Each row is where one point has got to under a steady rotation. How many steps took it there?
The counts run from 0 to 494.
[ 35.5 -39.5  11.8  16.3  -3.6  -0.9  14.0  13.0 -15.6  11.4   5.5  16.5
  -8.6  14.3  43.6  -3.2  12.1   0.6   5.2   1.7 -22.9  28.6  -8.9  -7.1
  -3.9   7.4  -3.3   7.2  18.2  35.0  -3.4   1.8   6.4   8.8 -22.0   5.7
   7.7  -7.0 -56.3  11.0  22.5  -1.5 -30.2 -17.9 -19.7  -4.5  12.2 -10.7
 -14.3   4.9   1.7  35.5  30.1  49.5   6.0  -0.4  -5.8  21.0  -4.1  26.0
  27.0  17.6 -17.9 -13.5 -22.4  11.8 -27.4  -9.1  22.6   8.8   9.6] -> 177
[ 17.4  21.8   6.1  23.9   4.4 -13.3  26.4   6.0  38.8  -3.2   2.1  50.4
  12.6 -17.8   7.6 -27.9  -8.3  17.6   4.7   3.1 -19.2  22.5   1.8  -8.5
 -23.6  25.2  20.5 -36.2  -5.4  15.3  15.7 -11.3   4.7  22.7  17.0   0.7
  18.1  33.4  -2.2  -3.5  -5.8  46.3 -16.1 -17.5  -7.1  19.0   7.0 -29.4
  -4.4   8.3   3.3  -7.8  19.7  12.0  18.5   1.2  -3.5  24.6   7.0  23.8
   3.4  35.0  -1.8 -11.7 -47.4  12.3  -0.7 -20.4  33.2  30.5   8.0] -> 293
[ 24.4 -11.4   3.3  20.9  18.4  -2.0  34.0  12.3  28.0  -3.7  23.8  25.3
 -19.8   9.4  11.1  -9.5   5.0 -12.2  13.0  13.1 -13.0  62.1  -3.4   8.1
  -9.9  15.4  -1.9   6.8 -37.2 -28.1   3.5  -1.7 -24.9 -13.3 -18.2  13.4
 -19.6  -2.5 -22.4 -24.7   1.2   2.2 -33.8 -10.8 -12.7  -0.9  -8.3  -1.6
   8.4  26.5 -16.2  33.7  20.3  32.4  23.4  -9.1  18.2  14.4 -14.0  -4.8
  15.7   7.5 -19.6 -15.9  -8.2  33.5  -7.3   9.9   0.9   5.7 -28.3] -> 298
[  6.9 -46.2   1.1 -17.8 -12.6  -3.2 -10.5   5.3  -2.6 -17.3  19.2  22.4
   3.4 -11.9  26.5   1.7  -6.5  34.7  18.4   4.9   9.8  25.9  10.3   9.1
  12.8  17.8 -14.8   0.7   9.3 -13.3  -2.7 -50.3 -14.4   4.8  -4.3  22.0
  11.5  35.9 -40.5 -23.0  14.4  20.9 -33.5 -19.9 -15.2  26.6 -17.6  -6.6
 -18.2  19.7   2.5   8.0  10.4  50.7 -18.2 -17.6 -14.4   4.1   0.1  10.6
  19.6 -16.1 -23.2  11.9 -23.1  -9.9  -6.1 -10.5   5.4 -22.6 -24.8] -> 85
[ 19.0 -10.0  18.8  11.7  27.1 -19.6   4.1  17.1  19.6  30.3   3.4  -4.4
  -2.1 -25.1  36.3 -11.3 -21.4  23.6  34.1  20.4   5.9  36.9  40.4   3.6
  -4.5 -30.7 -15.8 -16.7 -25.2   1.5  11.5  15.3   3.5  -6.2  -7.4  10.4
  27.3  37.0 -10.8  -6.1  -6.5  17.2 -45.8 -24.8  -7.8  10.6  -9.0  -5.2
  28.0  36.5  -2.0  12.6 -18.4  29.8  23.6 -20.2   3.6   4.8 -12.9  17.4
   8.9  -1.6  -7.2   9.3  -5.8  20.7   5.1  -8.2  18.0   4.7 -16.6] -> 31
[  7.6  17.8  -4.0  29.7  10.1  -2.5  38.6 -10.9  17.1 -13.1  10.5  47.2
  -0.4 -11.1  -1.1  -5.5   3.0   7.9  25.7   9.6 -22.9  25.1   3.3  22.2
 -10.3  25.6  22.5 -28.5 -23.3  13.0   7.0 -23.3  14.3  -3.6  26.7   4.2
  14.7  35.2 -18.0 -12.0 -11.8  36.1  -4.7  -2.1  -3.8  18.7   2.5 -34.3
  10.0  -8.7  16.0   1.3  10.9  11.5  18.0  -2.2   6.8  25.4  -1.6  25.5
  -6.8  20.1   3.7  10.4 -30.7  45.0  -2.9 -14.0  44.1  20.8  -6.8] -> 182
[ 35.3 -23.7   0.1 -12.5   3.7  -2.4  30.6  31.9   0.9 -18.8  25.3  45.0
  20.1   1.8  12.0  11.5  18.9   8.9  20.6 -17.6  -2.0  28.1   4.3 -16.4
  -5.2  26.8  -4.5   1.0   0.1   8.7 -41.5  -9.3  -4.3  23.9 -10.6  -0.1
  24.2  25.5 -26.0 -13.2  24.7  24.3  -6.9 -19.0 -13.0   2.9  -1.6 -23.4
 -17.6 -10.5  26.0   3.1   2.6  25.3  -8.9  -1.0  -6.2   9.7   7.1  17.1
   2.6  15.4 -23.6  16.5 -38.9  29.6  -4.5   0.2  34.9   3.7   8.7] -> 15
[ 29.0 -21.3   6.5   2.8   4.2 -12.8  27.2   4.2  29.3   4.6  -5.3  21.5
  17.0 -20.7  13.4  -8.7  -6.2  21.4  24.5   4.5   8.1  28.1   8.4  14.7
 -17.4   9.5  -2.5 -30.5 -28.6  -2.9  -7.1  -6.2  12.0  -4.1 -34.9   1.7
  23.9  44.0   2.0 -26.9  -2.5  35.3 -11.0 -43.7 -12.5  31.4 -28.4 -23.4
  -1.3  13.0 -25.3  -2.2   1.3  30.2   5.1 -25.5 -36.8   2.1  27.0  25.2
  -9.4  13.1 -15.4   9.0 -13.2 -17.4  16.1 -18.5   4.3 -42.5  -1.0] -> 193
[ 23.5 -13.7   5.6  18.5  13.9   2.1  -1.8  23.0  24.1 -25.7  24.1  16.5
   3.2 -19.6   5.2 -17.0 -19.1  16.9  31.5  13.4  -8.9  14.3  18.4  18.8
 -19.3  25.4 -12.0 -17.1 -19.1 -22.0  35.4  -6.2 -28.5   3.4 -12.3  -2.0
   6.2  19.2  -3.2 -19.0  -8.3  27.2 -25.4 -27.2   1.9  13.4 -38.6   7.3
 -14.8  21.6   6.4   5.5  10.2  47.2  17.8 -35.4  -2.4   4.3  -9.5   4.3
  19.5  -2.2   2.0 -19.4 -19.3   8.1  -3.3 -33.9  17.5 -10.2 -36.7] -> 164
[ 34.9  -0.6 -12.8  19.0  15.1  -4.8  37.0   5.6  18.8  21.4  18.1  31.1
  -2.1 -13.5  14.0  -2.5   1.5   2.2   8.2  27.2  -9.1  21.8  15.3  12.0
  -9.4   5.1  17.8 -21.9 -38.9 -22.3   3.8  19.3  -4.2 -34.1   4.0   7.7
   8.0 -15.5 -27.3 -27.5 -28.2  19.7 -51.7 -14.2  -4.8   1.1   8.8 -29.1
  25.6  25.0 -13.3  26.4  15.8  16.6  33.1  -2.4  14.1  22.5   3.6 -12.0
  -0.6   8.8 -10.4  -9.8 -24.8  17.6 -12.9  -1.9  -8.4  23.8 -17.7] -> 210
[ 10.3 -31.7 -18.2   7.8  -6.0  -7.7   6.1  -4.2  18.5 -31.4   1.6  37.9
  -4.5  -4.0  22.1  -2.8 -11.8  30.1   2.5  25.7   1.9  26.3  -4.0   7.0
   4.5  34.2 -15.8 -26.9 -12.9  -9.4   4.5 -45.8 -26.2  25.4 -19.2   8.6
  -1.2   3.0 -31.2 -24.1   6.8  25.3 -40.5 -19.6 -17.0   3.3 -12.4  -2.9
 -24.0  31.3  -5.5  18.4  21.3  40.5   4.1  -2.1 -16.5   8.3   5.5  17.7
  32.8  13.3 -26.2 -17.0 -27.3 -19.8  -8.5  -3.1  -9.0   1.6 -17.6] -> 355
[ 42.0 -45.5  15.4  -5.1 -12.6  -5.2   2.2   5.7 -10.3  -8.6  25.8  15.3
   2.7  -3.8  22.7  -6.6  -1.5   1.2   6.9   1.2  -7.4  27.7   4.9  10.5
   0.6  20.8 -11.3  30.5  29.1  10.2  -7.6  -9.7 -10.3  -7.6 -19.7  16.8
   4.5  26.9 -42.8 -10.3  24.7  21.1 -31.1 -35.1 -18.2  33.7  -4.7 -12.1
 -12.0   2.8  -8.0  12.5  10.8  49.1 -19.5 -19.6 -11.3  11.9 -10.2  -0.6
   8.1 -13.3  -1.4   7.8 -18.0  -4.5  -1.9 -19.7  -1.5 -37.9 -12.8] -> 307
[ -5.5   9.9   6.0  29.4  15.9 -20.0  23.4 -20.1  18.5   2.2   6.6  52.1
 -21.2 -22.3   4.5 -13.4  -4.7   6.1 -12.8  19.0 -18.8  35.7  -8.9  -3.0
  11.2  24.7  17.2  -8.6 -26.6  -5.9  -0.9 -26.3  -2.0  -4.3  16.3   3.4
  -7.9  32.2 -26.5 -18.7 -23.0  37.9 -21.2  14.4 -15.4  42.0  15.6 -29.6
  24.1  20.0 -17.6  18.2   7.0   2.0  10.6   2.9   4.5  21.1 -21.2  18.1
   0.0  25.7 -22.9  12.7 -25.1  13.3  12.7   9.9  18.2  15.0 -17.8] -> 270
[ 35.7 -44.4  17.7  -2.2 -11.8   1.3   0.8  25.0  -3.4  -9.5  33.9  12.0
   9.1  -4.9  19.2  -3.8   7.8   9.6  23.9   0.2  -7.4  26.4  -7.6  11.6
  -1.0  23.0  -4.6  16.7  20.1   4.6  -3.0 -17.4  -4.7  -2.0 -31.8   9.9
   7.6  31.1 -25.0  -7.2  20.6  18.1 -14.3 -37.4 -16.6  38.2 -22.7 -16.8
 -16.3   0.1  -8.7   4.4  12.4  44.9 -18.3 -38.2 -19.3   6.1  -2.9   1.8
   4.8  -2.9  -8.0   9.9 -18.0  -7.5   2.5 -30.3   1.5 -49.4 -13.4] -> 306
[ 39.0 -23.9   8.3 -14.6 -13.7  -1.3  14.9  27.7  12.4  10.0  14.8  16.7
  28.8 -15.6  25.7  -8.3   4.5  20.6  31.8  -2.7   4.9   0.9   2.0   6.4
 -12.1   8.0  13.5 -26.3   9.2  15.6  -5.0  -4.4   7.9  -2.9 -15.7  13.4
  37.2  34.7  -6.3 -16.6   9.7  26.5 -21.7 -42.2 -10.0  20.4 -19.4 -23.9
 -10.2  -9.3  -4.3   0.9  -1.3  29.3  -0.3 -20.0 -17.9   5.5  21.8  19.4
  -4.4  -1.5 -10.2  13.4 -47.9 -11.5  -3.6 -39.7 -11.1 -18.9   6.2] -> 394
[ 33.6   7.6 -18.0  10.7  19.6  -8.0  37.2  18.3  25.4  -3.3   6.5  42.6
   7.2 -12.2  17.0  -4.5  -2.6  15.6  16.0  31.9  11.5   9.5  15.7   4.4
  -6.5  20.3   3.9 -46.0 -48.4 -16.0 -23.5   1.2  -5.8  -5.5  -1.2   2.9
  25.2   7.6   3.0 -39.3 -23.8  32.1 -36.0 -16.9  -8.8   1.1  -9.3 -21.9
  18.0  15.7   0.6  16.2  -6.7   3.5  34.2  -2.4   7.9   6.4  11.2  15.1
   3.0  20.0 -16.5  -0.7 -33.0   3.5   0.6   1.7   7.5  23.8  -8.6] -> 212
[ 20.7 -19.7 -18.2  25.6  -3.3   4.4  -8.9   5.0  -0.5 -31.6   2.9  27.3
  -3.7 -11.0  25.0   7.6 -10.7  32.9   8.9  26.3  -0.9   7.3   2.4   4.6
   5.1  43.2 -21.0 -26.2 -20.4  -3.4  -4.2 -44.9 -17.1  25.1  -1.4  -3.7
  10.4  13.3 -18.7 -20.0   2.7  33.7 -18.7  -2.5 -11.9  16.7 -24.7  -8.2
  -8.1  13.3   9.6  21.8   1.6  31.4  -1.2 -14.7 -13.5  11.7  -6.6  29.6
  38.8   8.1  -9.0  -9.8 -26.4  -4.0   5.9   6.0  33.0   7.1 -22.0] -> 244
[  5.9 -35.8   9.1   4.5  15.2 -20.7   1.8  34.1   6.6 -30.3  21.0  46.7
 -10.2 -24.0  15.6 -22.0  -2.3   7.4   9.0  11.5   3.9  13.7  13.5  29.6
  -9.6   2.6 -12.0  -8.0   0.5  -4.2  20.5  12.3 -19.5  -3.4 -39.1  -3.4
  -4.9  34.5 -25.8 -18.8  -4.2  17.9 -32.9 -25.7 -26.8  15.0 -24.4  24.6
  -2.4  40.6  -3.2  18.1   4.9  26.7  17.1 -24.1   4.2  -5.8  -7.8   2.3
  17.1  11.0  -5.6   3.8 -30.5   4.5 -12.7 -25.8   7.9 -26.6 -41.4] -> 166
[ 16.0  18.5  -0.9  37.4   6.4  -4.7  38.9  -9.7  14.7  -1.6   4.9  39.3
  -0.8  -5.3  17.1  -6.9   0.4   1.2  16.2  17.1 -32.7  25.8  -5.0  16.6
  -6.6  25.2  16.3 -29.5 -17.8  24.0   1.7  -4.1  11.0  -8.5  31.5   3.3
  16.1  33.0 -18.3  -7.4 -15.5  30.9  -9.1  -5.7 -12.6  30.0  18.0 -30.7
  19.9 -11.6   4.9  14.1  11.9   6.7  22.0   6.1  13.5  30.0 -14.7  24.6
   1.0   9.2   8.0   5.9 -34.7  36.1  -9.7  -6.0  24.2  20.3   1.6] -> 181
[  9.6 -17.8  34.0  11.8  20.1 -16.8   9.9   1.3  25.0  23.9  20.6  -9.2
 -17.7 -10.8  21.2 -21.9 -19.6   3.7  13.9  21.6  -6.8  60.6  18.0 -13.8
  12.4 -14.0 -11.1   7.6 -12.3 -22.2  14.7  -9.8 -19.8 -12.4   2.9  22.4
   1.9  32.6 -11.6 -14.4   2.6  10.6 -50.3 -21.3  -8.9  31.5  -6.3 -10.8
  28.6  32.1 -11.5  14.4   6.8  27.7  11.1 -18.8  12.2  10.8 -29.9   2.9
  15.8 -13.0  -9.5   4.1  -2.7  19.9  -1.5   3.4  -2.6   0.3 -29.3] -> 29
[ 57.0 -32.1   8.6  24.2 -12.1 -15.6  26.9   2.3  -9.8  -3.5  22.0  25.7
   6.0   1.4  21.4  17.9   7.9  -1.6  -3.6   5.5 -27.5  38.1  11.0  -8.7
   1.0  28.5  -3.5  19.0  -6.0  -2.8 -16.8   0.1  -2.9   0.8 -20.5   0.9
  -3.5 -16.9 -50.1 -10.9   5.9  22.2 -34.1  -5.3  -4.6  20.2  16.5 -38.8
  -6.9   3.0 -11.3  14.2  19.9  34.7 -10.0  -9.8 -19.1  34.2 -15.1  -1.9
   5.3  15.5  -9.8 -18.6  -0.4  22.4 -16.7   7.9  26.3  -0.5  -9.7] -> 18
[ -5.2  -2.2   9.8  35.3   1.1  -7.8   4.4   0.4  26.4 -18.4  -0.9  37.8
  -1.9 -37.7   8.2 -27.4 -12.3  15.4   6.8   4.7 -19.2  15.7  -6.9  -6.9
 -17.9  16.9  10.9 -26.9  -8.9   5.1  23.2 -21.4   1.0  28.3 -12.2 -12.7
   4.3  46.4  -7.1 -13.0  -8.2  39.2   3.5 -14.4  -6.6  37.3 -19.0 -21.2
  -7.2  18.1 -15.0  -5.6  15.9  26.3  -3.2 -23.6 -22.3  10.1   3.8  21.1
   4.6  32.0 -12.0  -1.5 -17.3 -10.3  -2.3 -25.6  40.2  -5.2 -15.9] -> 494
[ -8.6  12.9  11.4  29.2   8.3  -4.8  21.8  -5.2  41.7  13.7   3.4  19.0
  -0.1 -22.1   8.0 -18.3  -9.2  18.2  17.3  13.0  -0.2  36.9  -2.5 -14.5
 -10.4  10.6  16.4 -28.1 -43.5 -23.9  15.5 -42.0  13.8   4.0  13.8   3.0
   4.1  42.0  -2.9 -20.2 -14.7  37.3 -12.4   8.2  -1.6  39.4 -16.1 -40.7
  19.7  16.0 -13.3   3.8  14.1  26.3   4.7 -15.7  -8.0  14.6  -2.7  13.5
  -0.2  16.2 -27.9   4.1  -1.8  13.0   1.6  -2.1  33.5   6.7 -20.9] -> 272
[ 16.2 -27.3   3.1  10.0  15.8  -2.1  36.4  35.1   4.4  -7.3  35.6  31.6
  -1.1   3.1  12.8  -1.6  22.6 -15.7  14.4  -9.0  -6.8  43.1   0.1  14.3
 -18.6   1.3  15.9  -0.7 -22.1 -10.7   1.6   4.8  -2.6 -11.6 -18.5  14.2
 -10.0 -12.0 -41.2  -6.6   8.3  -5.2 -27.6   2.8  -2.6 -18.2   2.0   1.4
  -2.3   8.5  13.1  31.4  25.6  38.8  16.8   3.4  20.3  13.0  -2.1  -1.3
   1.3  10.8 -22.8  -3.6 -20.3  55.3 -30.0 -10.3  19.8  12.0 -12.5] -> 97
[ 37.3 -41.0  25.1 -10.2   8.8   2.7   6.7  48.2 -18.3  13.8  32.5  31.2
   9.9 -22.9  31.3 -17.7  19.7   5.2   8.4  -2.3   3.6  -5.5   1.9  -8.1
 -17.9   0.8   6.5   8.2  11.4  -4.6  -8.9  17.5  -0.7  -5.1 -31.6   6.3
  18.4  18.6 -16.0 -14.9   3.4  10.7 -20.3 -34.4 -20.9  12.2 -18.7 -12.3
  -1.5   5.3   4.6  30.9  14.6  26.1   4.3 -27.1   5.0  -6.6   0.1   0.1
   6.5  11.0 -27.2  23.7 -52.1 -10.0 -15.4 -25.8   5.6 -15.2 -10.2] -> 146
[ 17.5 -29.0   4.1  -4.0  13.4  -3.9  22.8  23.4  12.3 -13.1  14.3  51.9
   9.9  -9.6  10.5  -2.3  10.3  12.7  10.8  -7.0  16.1  41.9  -0.7 -12.1
 -20.9  28.2  -8.5  -6.4 -29.5 -10.8 -39.8 -14.6  -5.6  24.9 -35.1  -2.8
  12.9  26.2  -2.6 -30.4   8.7  33.5  -9.0 -21.1 -12.6  10.5 -21.0  -9.4
 -16.3   9.0   0.4   7.0  -6.6  21.0   4.2 -10.8 -13.4   4.7  23.2  22.3
   1.7  30.2 -37.4  21.0 -18.4   7.2   6.5  12.7  26.9 -17.6  -7.9] -> 215
[  7.8   7.8   8.0  10.4   6.8 -14.7  32.6  11.9  42.8 -18.8  11.5  50.1
  14.2 -14.7  -2.5 -25.6  -5.7  13.8   8.6  -9.7 -13.3  30.9  -6.6  -7.9
 -30.2  24.6  19.2 -24.6 -20.5   7.3  18.6 -21.5   5.2  22.0   0.0  -1.8
   8.1  31.2  -6.2 -11.6   6.4  45.6  -6.3 -14.5  -6.3   7.7   1.1 -22.9
 -17.8   7.3   7.8 -17.3  25.5  24.2  18.5  -0.6  -7.6  24.2  11.2  17.8
   0.8  37.7 -18.1  -7.1 -34.9  17.1  -1.9 -20.5  27.9  20.7   2.6] -> 294
[ 31.2 -19.6  -9.9 -15.7   4.2  -1.4  31.9  33.5   6.3  -9.7  22.8  49.0
  19.6  -8.1  19.5   2.2  20.8  17.8  31.3 -11.4  10.1  20.2  13.7  -3.0
  -3.6  28.6   7.2 -15.6 -12.6   7.8 -37.1 -15.4  -5.4  19.7  -5.2   5.2
  34.3  23.0  -7.3 -22.8  19.5  26.3  -7.9 -27.4 -11.2   2.1  -7.2 -24.4
 -15.5 -15.3  28.6  10.9  -8.1  20.5   6.8  -9.9   2.4   6.9  15.7  29.7
   0.9  13.0 -17.5  20.3 -39.3  23.3 -10.0  -4.8  24.7   2.3  11.5] -> 14
[ 10.4   3.8   2.7   9.7  12.6 -12.3  15.4   3.2  43.2   6.8   7.9  -4.0
   0.1 -18.8  15.5 -28.7 -24.1  16.4  39.0  20.1   2.0  26.6  23.3  26.8
  -6.3  -6.3  10.9 -27.2 -13.4  -1.8  48.8  -5.5   0.7 -18.0   9.5  30.1
  17.9  49.8 -12.0 -13.9  -2.6  26.8 -41.0 -29.1  -4.0  16.6 -10.2  -4.4
  20.2  27.6  -2.0  -5.6   5.7  33.9  13.7 -15.9   3.4  10.7   2.7  14.6
   0.8 -18.3   5.7  -2.0 -22.5  19.5  -8.6 -30.0   1.1   2.6 -21.4] -> 252
[ 34.3   9.9   2.6  28.1   1.8  -8.5  20.9  -6.5   0.3  28.9   5.2  27.6
   4.8 -10.1  34.2 -11.1   0.5  11.5  -9.0  26.4 -30.4  -0.3   2.4 -15.7
   1.3  10.9  18.3 -26.1  -4.7  10.1  -2.3  -4.2  12.3  -1.5  26.4   3.1
  22.1   9.1 -13.6  -0.2 -10.6  39.9 -31.8 -16.6  -2.0  25.1  23.8 -49.3
  19.6   3.9  -4.5  21.2  17.9   0.9  14.0  -0.7  -2.5  30.0 -18.8  22.4
  13.2  20.5  -8.5  -3.6 -39.5  -4.0  -6.5  -3.3  16.1  40.2   7.6] -> 291
[ 39.8 -24.9   2.2   5.0  -9.3 -13.0  32.7  -6.4   2.3  16.1  16.9  26.9
   6.2  -8.7  25.0  10.3   0.8  10.6  -3.2  13.1  -1.8  46.8   1.2 -12.5
   9.7   9.8   7.8  18.5 -14.9 -18.4 -29.0 -15.4   5.5  -7.9  -0.4   9.8
  -0.8  -6.3 -47.2 -23.7   3.5  24.8 -38.5   1.0   0.0  16.8  14.6 -38.5
   7.9  13.7 -19.6   5.6   6.9  22.7   4.0   0.2 -22.1  31.5  -0.5  -5.2
   0.4  20.9 -36.5  -6.3   2.4  14.8  -5.1  24.6   8.4   5.1 -12.4] -> 129
[ 30.3 -13.6 -11.8 -34.4  -6.6  -8.5  28.2  11.3  14.6   9.4  20.2  37.5
  23.3 -24.4  16.4   8.2  10.7  30.6  22.6  -2.3  11.1   6.8  23.8  -7.8
  -1.6  19.5  17.1 -24.1  -5.2   0.0 -29.8 -22.6   3.7  12.5  19.1  11.5
  30.0  32.3 -25.3 -24.2   1.6  35.9 -25.9 -12.3   1.3   6.4   4.3 -40.6
  -4.5  -7.4  11.4 -14.9 -10.0  24.1  -2.7   0.9 -12.3  16.6  27.5  14.7
 -13.0   9.5 -30.5  19.2 -28.6  17.8  -6.2  -6.3  24.7  15.8  -5.5] -> 373
[ 24.9 -30.4  14.7  18.4   4.5   7.4   1.7  22.6   2.5  -8.0  19.6  25.2
  13.2 -28.3  20.9   3.3   5.6  13.9  32.2   3.8   3.2  15.9   3.2   7.9
 -12.2  19.4  -5.1 -14.4 -23.2  -3.6 -10.7  -6.8  15.9   5.1 -32.8  -5.5
  14.8  45.9   0.4 -24.5   1.2  22.8   4.7 -28.3 -19.8  29.2 -40.8 -23.9
  -6.0  -0.3   4.9   3.7 -11.2  29.5  -8.0 -41.4 -24.9   0.3   5.3  24.6
  -2.8   7.7 -17.8  25.8 -12.1  -7.2   9.1 -19.6  34.6 -45.0  -9.4] -> 304
